128 stands for zero in the data rows.
Some points, one per row:
[119 135 121 108 120 133 143 176 145 112 102 129 154 148 170 135 130 179 135 201 114 127 127 163 142 171 144 134 147 102 113 121 123 145 169 132 136 114 144 121  96 145 137 112 123 131 111 107]
[155 111 127 138 134 156 148 117 121 123 114 138 108 101 116 145 127 139 103 136 136  98 136 115 164 141 137 160 167 135 134  97 130 126 148 151 148 194 187 111  97  96 153 129 144 123 147 119]
[114 135 138 148 141 111 130 127 102 153 128 134 120 115 122 120 144 128 119 136 117 101 188 118 124 126 133 180 110 132 126 116 127 127 159 150 155 127 124 131 128 110 115 139 119 138 110 130]
[123 176 123 133 146 125 162 127 128 149 121 117 108 119 141 115 113 105 113 130 125 109 143 159 113 121 107 123 133 139 108 148 138 121 115 111 133 113 123 116 161 176 115 165 112 118 119  97]
[137 129 142 142 148 143 173 150 172 146 123 137 172 125 116 127 128 151 100 141 130 120 121 182 119 157 126 114 100 117 139 113 132 141 154 177 196 155 143 113 130 165 148 138 152 162 155 144]
[203 165 150 178 124 180 157 141 148 171 126 149 140 148 154 164 123 167 106 181 149 115 129 146 144 137 134 174 149 124 137 126 140 146 153 176 213 229 130 106 102 161 124 140 140 176 124 159]
[ 98  84  94 103 107 123 110  94 103  98 168 111  91  81 110  88 124 126 126  99  99 130  73  80 215  86  82  85  81 107 150 184 142  80  78  96 109 110  95 118 167  83  98 126  99 109  78 102]
[140 143 155 120 187 122 130 179 111 111 115 114 139 119 185 172 110 134 107 161 126 105 139 122 131 138 139  99 132 121 144  96 196 151 139 135 129 158 104 121 116 145 215 147 126 146 154 108]
[143 106  79 107  85  80  85  78  98  84 207  87 106 104  98  80  87 109 151  90  97 136 101  83  95 110  77  82  88  88 165 116 108 112  94  88  82  67 105 175 186  78  87  91 168  95 123  93]
[141 116 182 154 133 177 164 138 135 176 115 126 117 146 174 109 126 179 107 141 110 131 106 155 148 128 116 100 120 135 131 108 132 135 110 139 161 117 115 119 144 167 135 134 135 141 157 118]
[170 118  97 108 114  86 103  91 117 108 154 106 116 108 111 107 101  93 123  99 122 124 146 163 108 112  99 102 140 125  96 126 126 104  96  99 107  98 129 140 155  97 100 110 118 128 108 154]
[130 126 160 156 134 123 178 122 109 173 121 115 130 121 113 126 146 121 111 131 150 108 133 116 127 138 124 118 127 172 144 123 141 138 165 168 113 176 132 107 139 100 125 148 159 154 122 146]
[140 169 140 160 160 174 178 160 133 120 105 154 161 173 160 120 123 141 117 158 142 118 126 175 124 128 128 166 147 133 191  98 167 157 133 150 133 137 118  98  98 135 124 138 137 137 157 142]
[112 141 125 150 132 137 127 155 141 143 129 142 159 135 159 136 123 115 111 179 147  99 167 111 201 154 130 181 138 220 120 140 120 142 152 125 149 116 133 116 107 156 155 219 150 132 161 167]
[101 101  88  86 102  88  90  83  95  84 183  78  73  89  83  91 117  69 177  87  82 178  78  90  70  94  79  85 117 119 113 149 141 109  98  83  78 143 101 176 174  85  95  77  88  76  91  85]
[ 60  68  56 104  65  75  78  76  63 145 170  62  94  59  70  78  53 100 227  62  92 192  82  82  76  68  66  76  75  59  64 187  86  64 101  86  60  62  97 183 183  79  68  97 101  96  64  75]
[115 122 130  88 105 128  86  98  87 116 152 106 148 107  97 103  89  99 176 109 104 156 121  96  90 153  82 105 130  95 125 180 102  95 124 110  95 149 100 132 118 142 102  89 142  89 108 104]
[ 80  75  74  71  53  74  73  74  56  61 191  57  65  73  65  28 120  96 191  67  46 227  99  75  61 119  98  77  67  65 101 244 114  87  46  74  75 119  73 201 244  86 110  53  87  80  88  68]
[ 73  87  96  86 114  91  89 143 113 177 171  48 101 113 111 123  65 146 163 121  87 168  79  75  84 100  85  78  73 136  82 166 129  79 106  81  91  84  91 156 170  89  73  86 104  86 100  76]
[154 185 124 170 136 144 178 168 145 145 109 170 138 116 147 144 133 105 107 141 134 111 130 135 134 147 150 165 126 159 115 102 122 122 134 135 129 140 130 105 110 176 144 127 140 136 202 176]
[148 128 105  99 117 114 137 134 113 136 126 153  96 124  98 104 111 159 139 108 103 128  86 173  92 112 140 108 133 101 109 155 133 165 120 122 102 114 100 151 129  88 107 116 105  90 104 127]
[161 188 133 139 140 144 153 122 122 168 109 133 150 180 147 128 122 157 120 140 135 100 127 178 121 146 121 105 140 155 172 100 142 124 148 144 142 166 163 111 100 133 122 133 135 182 139 177]
[ 85  79 135  92  77  86  82 129 123  90 174  96 106 108 109 105 104 103 184 113  94 135 117 147 100 148  93  83 109  89  77 111  84  91 106 159 105  71 121 197 127 116 139  93 116 112 128 100]
[149 116 144 149 121 124 137 118 230 130 104 150 144 131 110 133 142 100 126 132 137 112 169 144 107 151 169 163 145 129 127 129 147 191 122 115 136 127 152  97 112 171 139 134 118 151 117 137]
[150 196 135 227 137 178 163 182 137 185 114 160 166 166 175 166 137 172 112 228 153 108 154 152 172 121 152 170 194 153 135  96 155 215 136 165 157 163 166  97  97 172 133 130 182 173 196 178]
[163 124 119 112 138 125 116 141 137 115 107 129 127 134 125 139 111 135 106 143 132 121 113 131 170 101 112 158 127 116 114 128 128 136 159 124 112 123 144 129 138 154  98 128 115 136 138  92]
[168 150 188 141 159 138 144 173 156 133 103 156 201 159 149 113 192 149 102 166 144  99 130 157 151 185 156 129 143 177 122  98 129 177 174 162 140 210 180  98  96 181 139 123 152 177 139 172]
[169 157 135 152 154 136 132 173 166 176 106 121 129 166 180 228 148 127 109 189 186 127 121 142 156 126 189 173 126 140 155 128 133 152 128 180 122 118 183  99 112 147 165 229 165 139 138 154]
[ 42  41  26  27  26  74  72  73  29  42 255  28  41  40  43  47  25  41 255  27  26 255  41  73  42  27  26  73  27  25  27 255  25  42  27  74  41  27  42 255 255  75  41  26  27  73  42  42]
[113 120 128  96 113 118 117 101  81 105 141 143  90  84  96 136 117  90 107 115  87 142  88  98 166 135  91  81  99 138 103 143 102 133  80 180  89  82  78 170 155  75  97  95 115  84 103  95]
[132 109 106 107 127 107 102  86 117 131 148 124 124 123 131 148 115 122 126 100 124 149 115 171 112 132 121 128 148 132 134 133 136 116 131 120 119  99 107 157 107 140  92 126 100 159 120 108]
[134  97 121 116 110 103 165  90 113 127 149 115 120 139 105 143 107 108 129 114 140 114 120 102 167 115 122 134 144 111 117 115 125 117 130 153 120 113 131 115 146 111  99 120 110  98 131 147]
[177 127 179 132 147 131 180 125 139 148 116 127 161 121 145 141 176 175 104 162 159 103 176 179 129 156 179 177 150 129 133 104 170 154 166 165 145 150 134 110 112 170 172 141 150 117 158 171]
10 more points follow, each with its number after it:
[174 162 162 146 183 103 133 159 141 158 103 171 145 139 126 125 182 160 100 131 157  99 141 123 122 229 201 116 209 140 151 122 159 160 153 172 143 164 140 102 111 152 153 145 162 133 125 141] 0
[111  88 129 142 133 141  98 177  70 120 128 130 106  80 110 141 133  95 124 127 124 119 161 114 115 117 144 114 123 108 131 131 111 133 128 102 116 101  93 167 148 108 111 120 133 109 153  98] 1
[121 132 131 167 132 155 155 117 149 152  98 121 141 136 123 148 151 124 111 143 180 107 124 156 137 126 173 177 113 146 134 101 139 107 151 146 130 190 126 132 116 182 154 141 141 133 139 152] 2
[ 53  54  46  47 122  77  76  78  47  54 244  72 114  54  59  77  70  62 201  58  60 208  65  73  64  48  57  75  56 110  36 226  36  70  96  81  53  91  61 243 202  76  54  80  45  74  61  54] 3
[127 125 133 133 155 162 159 141 165 121 107 159 113 174 202 138 146 135 129 153 153 120 146 167 159 125 130 125 135 141 166 101 192 117 134 113 144 131 123  97  97 132 122 125 134 184 117 134] 4
[159 214 164 142 143 152 155 154 158 136 103 186 153 127 166 161 135 142 103 132 168 103 216 145 140 133 127 154 137 183 154  98 132 130 134 161 184 137 148 100 103 164 150 150 160 169 150 143] 5
[165 156 128 144 151 170 148 175 133 123  96 146 125 169 127 189 139 163 108 134 182 113 156 134 144 165 152 143 164 130 136 118 179 114 160 167 155 147 172 114 100 175 115 136 146 174 174 148] 6
[188 137 102 124 170  87 141 113 115 112 107 200 112  92 142 114 114 114 118 107 114 145 135  87 151 109 122 128 129 127 111 147 113 110 104 108 106 106 125 141 129 151 142 135 135  99 149 161] 7
[147 134 138 104 129 141 106 111 169 122 123 108 128 156 100 117 128 102 138 119 119 111 150 106 112 176 149 117 139 121 108 136 152 129 122 157 113  93 109 126 106 106 105 154 148 105 116 194] 8
[155 118 144 137 131 162 135 133 123 118 132 145 134 109 160  98 105 130 128 155 132 117 163 145 105 112 130 182 135 135 121 102 137  95 112  92 119 106 130 103 144  90 132 191 115 105 146 152] 9
Which three of these numbered points are nearest to each point below by angle, seen from the average point of the first points? Their numbers follow each, nearest first.
[105 147 112 120 119 164 111 109 103 100 104 106 126 113 137  99  97 173 135 117 115 143 114 109 191 148 113 157  93 141 175 137 129 109 170  86 148 106 109 107 121  99 119 114 103  89 106 111] > 9 4 5
[110 105 171 115 117 133  96 142 140 108 111 136 139 105 140 114 131 139 114  96 106 123 100 107 112  91 135 123 112 133 112 123 124 125  87 172 124 110 118 144 114 126 106 152 114 108  97 126] > 8 9 1
[104 114  98 129 132 100 116  97 136 111 123 135  98 125 127 123 114 137 115 116 116 143 118  97 126 109 119  93 151 117 128 111 131 139 108 164  96 105 102 137 117 104 155 120 120 117 115 111] > 7 3 8
[185 131 144 209 145 145 151 158 158 156 102 137 196 111 136 210 157 134  99 151 127 107 128 137 187 145 134 144 148 134 118 106 219 165 130 159 173 119 155  97 105 154 113 142 133 154 127 139] > 6 5 0
[152  94  87 121  91  78  85  97  91  88 180 102 109  65  75  71  77 110 197  81 118 196  82  82  95  76  97  79 118 106  69 196  69 140  88  83  69  76  83 160 191  78  64 143  66  85  68 105] > 3 1 7
[132  60  67  62  95  88  80  74  77  71 187  74  54  71  55  57  86  77 244  95  38 218  77  77  80  79  71  77  70  37  73 209  46  67  71  76  93  46  69 209 216  76 106  46  63  80  71  63] > 3 1 7
[148 148 163 146 145 171 157 176 153 169 112 194 163 159 188 133 161 148  98 172 125 110 133 148 129 209 166 162 228 168 180  99 132 114 139 157 152 157 214 106 110 162 160 130 128 161 122 117] > 0 6 5
[144 115 131 117 132 154 125 131 125 125 114 146 134 203 147 122 155 120 122 170 131 133 138 171 133 131 143 122 120 148 149 120 138 134 122 115 111 168 121 104 132 127 115 132 115 119 156 149] > 4 2 6
[164 140 129 127 121 134 182 147 142 162  95 145 155 140 143 195 134 153 112 127 166 117 141 166 138 180 134 150 126 143 197  96 229 121 146 138 142 145 152 100 101 149 145 121 209 120 192 188] > 6 5 2
[151 173 155 174 197 157 168 177 156 170 100 189 165 142 164 151 153 163  97 144 202  98 159 171 172 143 141 182 155 134 170 100 143 169 155 161 160 160 146  99 106 182 179 210 180 164 176 154] > 5 6 2
[ 79  81  75  77  80  77  78 102  82  75 226  87  71  68  92  72  74  64 165  99  65 188  97  79  74  81  88  84  78  46 116 157  53  84  62  76  65  88 123 110 209  82  75 137 107  78  74  89] > 3 1 7
[ 69  79 116 103  60  80  80  81 108  77 216  82  80  87  76 104  84  72 158 133 127 105  84  80  81  71  62  74  89  81  59 216  61  83  74  90  86  92  85 192 177  85 133 139  79  77  84  71] > 3 1 7
[106  90 106 117 124 101 108 115 134 109 119 103 117 136 177 134 119 145 105 152 196 112 129 106 101 144 170  94 136 115 188 114 119 164 103 101 102 123 129 125  97 111 140 109 130 127 113 115] > 4 0 2
[121 101 133 101  96 112 121 162 105 126 120 121  96 128 125 148 112 149 117 104 153 129 146  95 134 102 111 136 102 121  90 130 111 102 111 104 140 172 105 123 106  99 119 150 157 112 161 105] > 1 9 6
[133 115 209 124 219 176 146 116 150 191  97 120 144 148 163 157 151 133 123 152 138 110 133 141 133 161 156 107 143 154 142 109 132 151 185 166 117 168 107 103 115 162 134 137 122 140 133 127] > 0 2 4
[ 70  65  69  54  37  76  75  75  67  66 141  76  60  76  80  63  47  54 216  46  72 180  54  76  86  84  46 104  48  68 106 169  89  61  57  75  74  99  65 227 228  79  62  36  71  75  54  60] > 3 1 7
[182 128 112 139 140 129 157 107 120 180 122 182 131 133 119 109 122 126  98 154 117 126 169 140 126 104 147 176 142 141 137 103 128 129 129 175 170 120 140 124 103 111 120 134 173 164 112 129] > 5 0 6
[130 100 103 122  91  82  81  89  75 101 158  90  84  78 124  82 102  77 180 106  72 202  89  77  94  96 143  92  90 111  53 175  65 104  76 140  81  96  80 173 165  86  80  86  73 102 100 132] > 3 1 7
[ 64  71  61  67  45 133  77  80  93  68 202  67  68  83 108 110  37  74 209  74  54 243  71  93  54  62  74  79  63  53  46 202  73  54  99  78  82  56  54 217 197  73  77  71  54  87  79 122] > 3 1 7
[146 117 147 120 134 169 156 146 158 126  96 141 141 152 215 143 131 151 112 130 126  98 146 128 156 124 185 113 111 145 162  95 167 159 127 115 176 128 144 116 114 156 142 131 144 123 149 172] > 4 5 6
[121 102 126 120 165 118  99 137 150 135  99 104 166 137 131 131 119  98 124 147 136 138 124 101 169 155 106  98 108 123 124 141 112  98 189  99 138 124 121 107 132 115 118 123 110 170 108 141] > 4 6 8
[142  96 108 137 122 154 113 133 129  95 100 112 106 119 102 114 148 119 126 113 121 162 136 113 104 104 101 100 133 119 127 145 126 140 125  95 171 103 104 147 137  87 167 114 129 115 125 166] > 1 8 7
[ 77 108 137  94 107  82  97  83 113  80 194  93 124  98  72  95  60 103 153  70 110 175  68  92  68  56  90 140 119  96  87 161 106  88  68  76  71  73  87 104 162  91  84 114 133  74 134  87] > 3 1 7
[129 112 114 152 128 151 119 103 130 147 108 119 135 169 147 107 142 118 101 156 122 162 153 179 153 127 119 160 106 126 126 124 119 132 119 181 151 135 142 111 114 121 137 128 103 159 143  94] > 4 2 5
[104 180 103 101 105 105 107 107 141 116 121 121  94 127 117 124 230 107 102  96 164 123 131 149 136 116 120 115 157 131 140 131 143 146 108 127 101 134  98 121 146 171 114 152 114 102 111 130] > 0 2 8
